In the data rows, 500 means zero.
Here are some points, each followed by its number:
tensor([303, 396, 604, 396, 419, 627, 650, 604, 650, 303, 396, 396, 396, 350, 350, 534, 419, 604,
        581, 581, 350, 534, 326, 581, 350, 650, 326, 696, 373, 396, 350, 604, 534, 373, 419, 465,
        604, 326, 373, 650, 650, 350, 303, 373, 581, 696, 488, 350, 442, 604, 581, 650, 581, 326,
        650]) 0
tensor([558, 511, 419, 558, 558, 465, 373, 465, 419, 511, 511, 581, 673, 534, 534, 442, 604, 396,
        396, 465, 558, 396, 534, 303, 627, 350, 511, 396, 650, 396, 534, 373, 419, 534, 558, 558,
        488, 558, 604, 465, 350, 581, 511, 465, 419, 419, 558, 627, 604, 326, 442, 442, 442, 534,
        373]) 1
tensor([442, 604, 511, 350, 696, 534, 558, 350, 534, 534, 326, 511, 350, 419, 650, 373, 303, 465,
        419, 673, 650, 650, 534, 673, 696, 534, 465, 650, 350, 650, 604, 534, 627, 465, 696, 350,
        650, 696, 465, 350, 442, 488, 650, 511, 696, 396, 373, 696, 303, 511, 627, 488, 673, 465,
        558]) 2
tensor([627, 442, 396, 604, 581, 419, 350, 442, 419, 488, 534, 534, 534, 650, 534, 465, 558, 488,
        396, 373, 465, 350, 604, 396, 419, 419, 558, 442, 604, 534, 511, 350, 488, 627, 419, 581,
        350, 442, 627, 465, 373, 627, 581, 696, 396, 581, 696, 534, 696, 419, 465, 419, 303, 650,
        465]) 3
tensor([350, 350, 604, 350, 604, 581, 627, 627, 604, 373, 419, 326, 419, 396, 511, 650, 442, 627,
        673, 650, 373, 350, 373, 558, 303, 650, 396, 511, 419, 373, 350, 627, 511, 419, 350, 488,
        581, 419, 396, 627, 604, 350, 396, 465, 534, 604, 303, 350, 396, 696, 511, 673, 604, 373,
        604]) 4
tensor([442, 673, 534, 303, 650, 581, 534, 350, 488, 465, 326, 488, 303, 627, 650, 419, 326, 534,
        534, 650, 650, 604, 604, 604, 650, 558, 442, 581, 326, 558, 627, 419, 650, 465, 696, 373,
        650, 650, 581, 350, 534, 465, 673, 442, 696, 373, 396, 696, 326, 534, 650, 534, 604, 442,
        534]) 5
tensor([534, 488, 373, 696, 650, 511, 396, 581, 350, 673, 581, 696, 581, 581, 303, 534, 581, 350,
        350, 419, 581, 488, 488, 419, 488, 419, 419, 350, 581, 604, 534, 350, 350, 673, 581, 534,
        419, 488, 534, 488, 419, 696, 465, 558, 373, 419, 696, 442, 581, 350, 419, 373, 303, 627,
        373]) 6
tensor([581, 604, 419, 604, 558, 465, 465, 488, 303, 581, 673, 673, 604, 488, 604, 419, 534, 326,
        419, 442, 465, 511, 673, 396, 558, 396, 650, 350, 627, 627, 534, 511, 442, 650, 627, 696,
        442, 604, 511, 534, 396, 696, 511, 650, 326, 488, 627, 488, 696, 511, 396, 465, 465, 604,
        488]) 7
tensor([604, 534, 465, 558, 419, 350, 326, 511, 396, 650, 627, 581, 627, 604, 488, 465, 627, 511,
        373, 303, 511, 627, 696, 488, 673, 465, 696, 465, 581, 650, 419, 534, 350, 534, 488, 696,
        442, 534, 465, 373, 488, 581, 558, 581, 465, 581, 604, 604, 627, 465, 326, 350, 442, 534,
        419]) 8
tensor([465, 604, 558, 442, 326, 511, 511, 373, 581, 442, 511, 442, 511, 696, 396, 511, 373, 627,
        558, 303, 303, 303, 696, 696, 419, 303, 303, 488, 488, 303, 673, 696, 303, 511, 396, 303,
        303, 465, 673, 581, 581, 326, 604, 326, 488, 465, 442, 373, 534, 650, 534, 558, 488, 511,
        696]) 9
tensor([673, 442, 373, 604, 696, 350, 396, 558, 465, 696, 604, 650, 581, 696, 373, 581, 696, 326,
        419, 326, 627, 465, 558, 396, 442, 581, 465, 350, 488, 373, 627, 419, 465, 581, 511, 534,
        326, 627, 558, 465, 581, 696, 558, 650, 303, 534, 650, 442, 558, 465, 465, 303, 350, 581,
        326]) 10
tensor([511, 650, 534, 303, 419, 650, 488, 326, 488, 511, 396, 465, 350, 442, 650, 488, 303, 465,
        511, 534, 673, 604, 511, 696, 581, 581, 419, 650, 350, 326, 581, 558, 650, 442, 650, 396,
        696, 673, 511, 303, 373, 465, 650, 442, 696, 350, 350, 696, 350, 511, 650, 581, 627, 488,
        534]) 11
tensor([396, 373, 696, 442, 465, 627, 627, 604, 627, 326, 488, 419, 419, 373, 419, 581, 442, 558,
        650, 696, 350, 442, 350, 511, 396, 627, 511, 534, 419, 488, 303, 673, 558, 350, 396, 511,
        627, 419, 373, 604, 581, 442, 350, 350, 604, 650, 326, 303, 373, 604, 558, 696, 534, 350,
        650]) 12
tensor([419, 627, 534, 326, 373, 604, 581, 373, 511, 558, 373, 465, 303, 465, 696, 465, 350, 511,
        326, 534, 673, 696, 465, 650, 696, 558, 442, 534, 350, 326, 650, 419, 604, 465, 650, 350,
        673, 673, 581, 303, 511, 465, 696, 396, 673, 326, 303, 650, 350, 558, 650, 581, 534, 465,
        534]) 13
Which three points above are nearest to each new point? Their numbers follow each, nearest first.
tensor([488, 534, 442, 534, 488, 326, 419, 511, 350, 465, 650, 696, 558, 650, 442, 396, 604, 511,
        350, 350, 511, 604, 581, 465, 581, 465, 696, 465, 673, 604, 488, 488, 511, 604, 534, 604,
        350, 581, 650, 511, 465, 627, 488, 534, 419, 442, 673, 581, 696, 419, 303, 396, 373, 581,
        396]) -> 8 7 3
tensor([696, 696, 673, 511, 303, 303, 581, 303, 581, 419, 303, 350, 373, 673, 673, 326, 511, 303,
        627, 511, 442, 673, 419, 465, 488, 326, 673, 696, 511, 696, 696, 303, 696, 303, 511, 303,
        534, 303, 419, 558, 303, 303, 419, 303, 511, 303, 511, 534, 511, 303, 696, 511, 696, 419,
        303]) -> 5 11 2
tensor([511, 581, 303, 627, 442, 419, 303, 534, 303, 558, 650, 627, 534, 581, 534, 442, 534, 419,
        303, 396, 604, 650, 465, 419, 465, 350, 488, 373, 673, 673, 488, 350, 465, 534, 581, 650,
        465, 534, 581, 442, 326, 650, 534, 604, 442, 511, 673, 558, 650, 350, 373, 350, 326, 696,
        350]) -> 6 7 3
tensor([350, 419, 581, 350, 627, 604, 650, 673, 604, 350, 442, 373, 419, 511, 511, 650, 419, 650,
        627, 604, 396, 396, 396, 604, 350, 604, 511, 488, 465, 303, 373, 581, 581, 326, 373, 465,
        534, 350, 326, 650, 673, 373, 303, 534, 604, 696, 465, 303, 465, 604, 511, 627, 511, 419,
        604]) -> 4 12 0
tensor([581, 558, 326, 581, 534, 419, 373, 534, 373, 650, 696, 627, 558, 465, 581, 627, 581, 419,
        350, 326, 534, 442, 442, 442, 511, 396, 581, 326, 534, 511, 604, 465, 326, 604, 604, 673,
        350, 604, 696, 534, 511, 558, 581, 627, 465, 534, 581, 511, 627, 488, 465, 303, 419, 696,
        465]) -> 7 3 6
tensor([511, 650, 488, 303, 696, 581, 511, 396, 534, 511, 350, 558, 326, 534, 673, 488, 326, 534,
        488, 604, 696, 534, 673, 650, 696, 488, 534, 604, 303, 350, 558, 488, 604, 511, 650, 350,
        673, 696, 442, 326, 558, 511, 696, 350, 673, 350, 419, 650, 326, 581, 627, 581, 558, 511,
        511]) -> 5 11 2
tensor([696, 696, 696, 465, 303, 303, 581, 303, 558, 419, 303, 419, 373, 558, 696, 350, 511, 303,
        696, 511, 442, 650, 419, 511, 442, 326, 650, 627, 558, 696, 696, 303, 696, 303, 465, 396,
        604, 303, 488, 581, 350, 303, 419, 303, 488, 303, 511, 465, 558, 303, 696, 534, 696, 396,
        303]) -> 5 11 1
tensor([604, 534, 350, 673, 511, 396, 350, 534, 396, 696, 696, 558, 673, 396, 396, 650, 673, 373,
        396, 350, 511, 373, 558, 326, 465, 373, 604, 465, 581, 534, 511, 373, 442, 558, 534, 581,
        396, 488, 650, 419, 558, 604, 604, 581, 303, 488, 604, 558, 534, 326, 303, 326, 303, 673,
        396]) -> 6 1 3
tensor([419, 558, 558, 373, 326, 396, 488, 396, 581, 442, 604, 442, 511, 696, 303, 303, 373, 581,
        558, 303, 303, 303, 696, 627, 419, 303, 303, 534, 511, 303, 673, 696, 303, 511, 419, 326,
        303, 442, 696, 650, 604, 326, 627, 326, 511, 581, 465, 419, 419, 673, 604, 558, 465, 511,
        696]) -> 9 0 4
tensor([696, 696, 696, 511, 303, 303, 558, 303, 558, 419, 303, 303, 396, 673, 696, 303, 511, 303,
        696, 511, 373, 696, 465, 465, 604, 303, 650, 696, 604, 696, 696, 326, 673, 303, 442, 396,
        534, 350, 419, 558, 303, 303, 419, 303, 511, 303, 511, 581, 488, 303, 696, 534, 696, 419,
        303]) -> 5 11 1
tensor([558, 581, 350, 696, 534, 442, 465, 581, 442, 650, 558, 696, 696, 604, 465, 326, 534, 442,
        303, 396, 604, 511, 581, 419, 534, 488, 581, 303, 696, 581, 650, 511, 396, 696, 604, 650,
        488, 627, 627, 534, 396, 604, 465, 627, 396, 442, 581, 465, 673, 442, 350, 465, 465, 650,
        442]) -> 7 6 1
